Rotation paths and how fast each direction turns (degrees a step):
Each turn is a multiple of 5 degrees from 10 to 175, or 0.
Each row of a path follows its step; steps can be skipped.
Rotation 1:
step 0: [-22.8  -3.8 -22.9  -9.9   7.9  11.3  -8.5 -22.2 -24.2 -39.3 -11.9   1.2
  -7.9   6.0 -23.7   8.8   8.5  24.0   6.7   1.8  -7.1 -10.3  10.4  21.6
  -1.0   9.1  -5.9   0.9  47.8 -13.3  -6.0  34.0  12.4  -6.4  29.5  -6.0
 -17.7  18.1 -33.3  -4.9  24.8  11.7  -5.1   9.1 -25.1   3.4  -2.6 -14.4
  -6.2 -17.1 -22.0   1.3  -0.2  20.5]
step 1: [ -4.2  -7.8  14.5   8.6  -1.4 -51.2  14.2 -10.8 -20.5 -18.5  19.9   3.7
   8.4  41.2  48.7  -4.9 -13.0   3.8   8.7 -30.1   7.3  11.0   8.7 -10.8
  -1.8 -10.6   0.7  27.7  10.9   2.3   6.8  11.1  13.1   1.9  -8.5  14.7
  -3.1  18.6  20.2   1.4   8.1 -12.3  31.2  -7.6  -3.2   9.3  -2.9 -13.2
  18.5 -33.1   8.9 -11.2  -4.9 -14.5]
step 3: [  3.5   9.8  26.2  36.2   3.9 -29.9  -9.9   4.0  20.3  23.7   3.0 -24.8
  -3.1  43.2  12.5  -9.4  -1.0  -0.8 -12.3 -14.7   0.5  -4.8  13.0  25.8
  -2.6  19.4 -20.1   1.2   6.4   1.0 -17.1 -13.2  19.4  11.3  -6.3  -0.6
  16.1  12.6   3.6  25.6  -3.7 -20.2 -18.5  13.0   2.2  19.2  15.2 -35.5
  31.9   5.4 -32.3   5.9  -2.7  -5.4]
step 4: [  5.7 -27.7  -3.7  10.7  -6.7  -2.5 -18.4  11.3  -8.6  29.0  -9.9 -17.2
  11.3   0.6   8.0  17.1 -24.9 -28.8  12.7  14.2   3.3 -28.2 -22.2 -17.9
 -10.9  11.2  -2.0 -35.0  -4.9  14.9   9.9   9.9  -5.8   3.0 -12.8  40.3
  -2.6  24.5  -3.1 -16.5  24.6  20.6  15.8  -3.4  -4.8  18.6 -12.5  -1.0
 -18.5  47.4  -7.3  -1.7  -7.4   3.8]
step 5: [ -2.6   8.6  -0.7   6.2   3.0  20.2  -5.2  17.2  35.4   7.4  35.4 -19.5
 -12.9  15.0   6.1 -16.1  36.1  -7.2   1.7   5.4 -21.2  18.5   0.2  31.7
 -10.9  11.1  -2.9 -11.9 -31.6 -21.8   2.8 -14.6  22.3 -20.0  12.7  12.4
  23.7  11.0 -19.5 -10.5   2.0  25.1  -9.6  -9.1 -36.6  12.8  13.6 -22.4
   2.0  -8.6  -5.0 -18.5 -19.6   0.0]
step 6: [ -0.3  -1.2  11.7  -1.3  -2.4   3.4  14.1 -18.5 -31.1  -9.3  -6.7 -13.6
   9.7  10.4  -7.3  -9.0   3.3   9.9 -17.2  -7.0 -12.4   5.9 -22.5  14.3
  -1.3   6.8   9.3 -29.1  40.3  15.4  10.7  12.0  14.2  -2.2  -2.7   2.0
  -8.3  30.6  17.9 -38.7   9.6  14.5   4.7  19.4  -9.1  11.7 -13.0  25.1
 -15.3  13.4 -16.0 -27.5 -13.5  52.7]
step 7: [-28.4 -12.0   0.1 -17.9   2.7  -7.7   6.2  28.5  21.5  -3.7  22.4  -6.2
 -17.5  27.9  17.9  -6.3   1.4   9.3   4.5  -5.1 -17.3  -1.3  -4.7   4.2
  13.7 -17.7  -4.0  12.2 -12.0 -35.5  -1.2   6.2   6.7 -11.6  21.4  30.4
 -14.8   0.8  39.0  -1.8  -0.2  19.6  35.7 -36.8   4.3  -2.8   3.4  14.5
 -11.0 -40.4  -0.4 -14.7   7.3   7.5]
step 8: [  4.9  14.4   0.2  16.6   1.6  20.0  -7.4 -38.4  15.1 -32.2   6.9 -27.3
 -12.2  37.1  -0.5  10.8 -12.4   4.9   4.7  -5.8  -2.3   6.2 -15.8   4.8
 -13.3  17.8  28.1  19.3  28.4  13.6  -2.2   4.5 -11.8   3.8  14.3 -17.1
 -24.5 -22.0  11.2   5.5   0.8   6.0  15.4  18.8 -17.6 -22.0  21.5  11.0
  -8.7  13.8 -10.8  25.2   7.9  39.0]
step 9: [  0.4 -41.3  -5.2   0.5   7.7 -26.3   2.2  25.3  -9.4   3.4  -4.1 -31.1
 -11.1  18.8   8.2  22.7 -12.7  34.6  -1.6 -17.2   1.4 -24.2  -4.9  22.3
  11.6 -16.7 -28.6  23.7  -6.0  -2.6 -22.2  13.2  -6.9  23.7  18.7   2.4
  15.1  35.2  11.1  35.1  14.9   2.4   6.9   8.5  15.1  -9.1  15.9 -12.1
  15.2  -8.4  -8.1   4.5   9.4   3.4]
[ -4.4  -4.8   5.4  -6.3  -5.4  -1.7   1.0  -5.8  -6.7   1.8   0.6   5.1
  -1.7  -4.8   0.4  -4.3   0.4  -0.6  -2.4  -9.0  -4.8  -9.6   0.3   3.2
  -0.2  -3.7  -1.5  -6.0  -0.5  -0.2   2.9  -0.9   1.5   8.2   5.2  -4.1
  -0.5  -5.2  -1.1   7.3   0.6  -1.7  -0.2   5.3   6.6   4.3   1.8 -10.6
   4.2   1.3  -7.3  -6.5  -1.8  12.2]
125
[  1.6  -1.7  -3.6   2.7  -3.9   8.0   5.4  -5.7   6.9   1.0   7.5  -2.0
  -5.4  -4.5   3.3  -5.5   2.2  -3.5   2.1  -0.2   9.2   2.9  -3.0 -11.2
  -3.6  -1.1   6.8   7.9  -6.5   2.8   4.9  -1.8  -0.8  -6.5   8.0  -0.8
  -1.4  -7.2  -1.0   3.9   5.4   7.1   0.1  -7.1   1.6   7.1   2.3  -6.1
  -3.0   2.7   1.9  -0.4   0.3   2.2]
125
[ -3.5  -4.7   0.4  -1.7   0.5   3.8  -3.0   1.2   5.4  -1.1  -2.1 -10.3
   9.1  -7.4  13.5   6.2  -0.9   0.3   0.0   0.4  -1.5  -3.4   0.7  -1.7
   4.7  -2.6  -9.0  -1.4  -1.1  -1.1  -2.6  -6.5   1.6  -2.9   2.0  -7.1
   7.2  -3.3  -5.6   3.0   1.9  -0.8  -2.1   4.7  -4.9   6.8  -0.2   6.5
  -1.9  11.0  -4.5   0.5  -4.4  -4.7]
60
[ 2.0  4.6 -6.8 -1.6 -9.4  0.2  4.3 -1.2  5.3 -0.3 11.8 -2.8 -2.2 -0.6
 -0.8 -2.5 -4.2 -2.6  3.2 -4.3 -7.0  0.4  0.3  2.6  5.5  4.1 -6.3  2.1
 -6.5 -0.1 -7.8 -5.8 -0.4 -5.3 -4.7 -2.3  5.9  8.3  5.2  7.8  2.6 -4.9
  4.0  0.8  3.6  0.8 -9.6 -1.3  6.5 -8.9  1.3 -0.4 -2.9 -0.9]
175
[  1.4  -2.6  -2.3   0.7   3.6   0.7   3.5  -1.4  -8.9   5.5   4.0  -7.8
   2.7  -4.9   6.2  -4.6  -4.2   1.0 -10.0  -4.4  -0.1   0.9   1.3  -1.4
   8.4   0.5   5.0   6.0   3.9  14.6   4.3   1.2   0.8   4.8  -2.2   1.1
   2.5   3.6   9.7  -5.6  -4.1  -1.9   2.6   0.4  -4.3  -5.2  -1.7  -6.4
   2.4   6.5   4.4   3.5  -5.2  -0.5]
145
[-8.9 -0.7  0.5 -4.4 -2.1 -1.9  8.9  0.0  1.1 -2.1 -5.6  1.5  0.1  0.3
 -8.4 -3.5 -6.8 -1.6 12.8  1.9 -2.7 10.3  5.2 -4.2  5.3 -1.3 -3.7 -3.4
  2.6  8.3 -3.3  0.1 -2.0 -0.8  0.9  3.0 -0.4  2.9 -5.1  2.0 -1.0  4.9
 -0.7  0.5 -0.8 -3.6 -3.3 -2.2 -7.4  8.4 -3.8  9.3 -4.4  7.9]
175
[ -0.9   1.6 -10.5  -4.7  -9.0   1.6   2.7  -4.1  -0.6   6.3  -1.2   4.5
  -1.0   4.7   3.6   1.8  -7.2   2.1  -9.0   3.8   0.1  -3.3  -3.3 -10.3
  -0.7   5.8  -2.4   4.6   3.8  -6.9   3.9  -8.0  -5.9  -0.6  -4.9   4.2
  -3.4   2.5  -6.4  -5.4  -1.0  -1.5  -4.7  10.9  -3.9  -2.6   4.4   0.6
  -4.3  -2.2  -2.0  -0.1  -1.3   6.1]
175
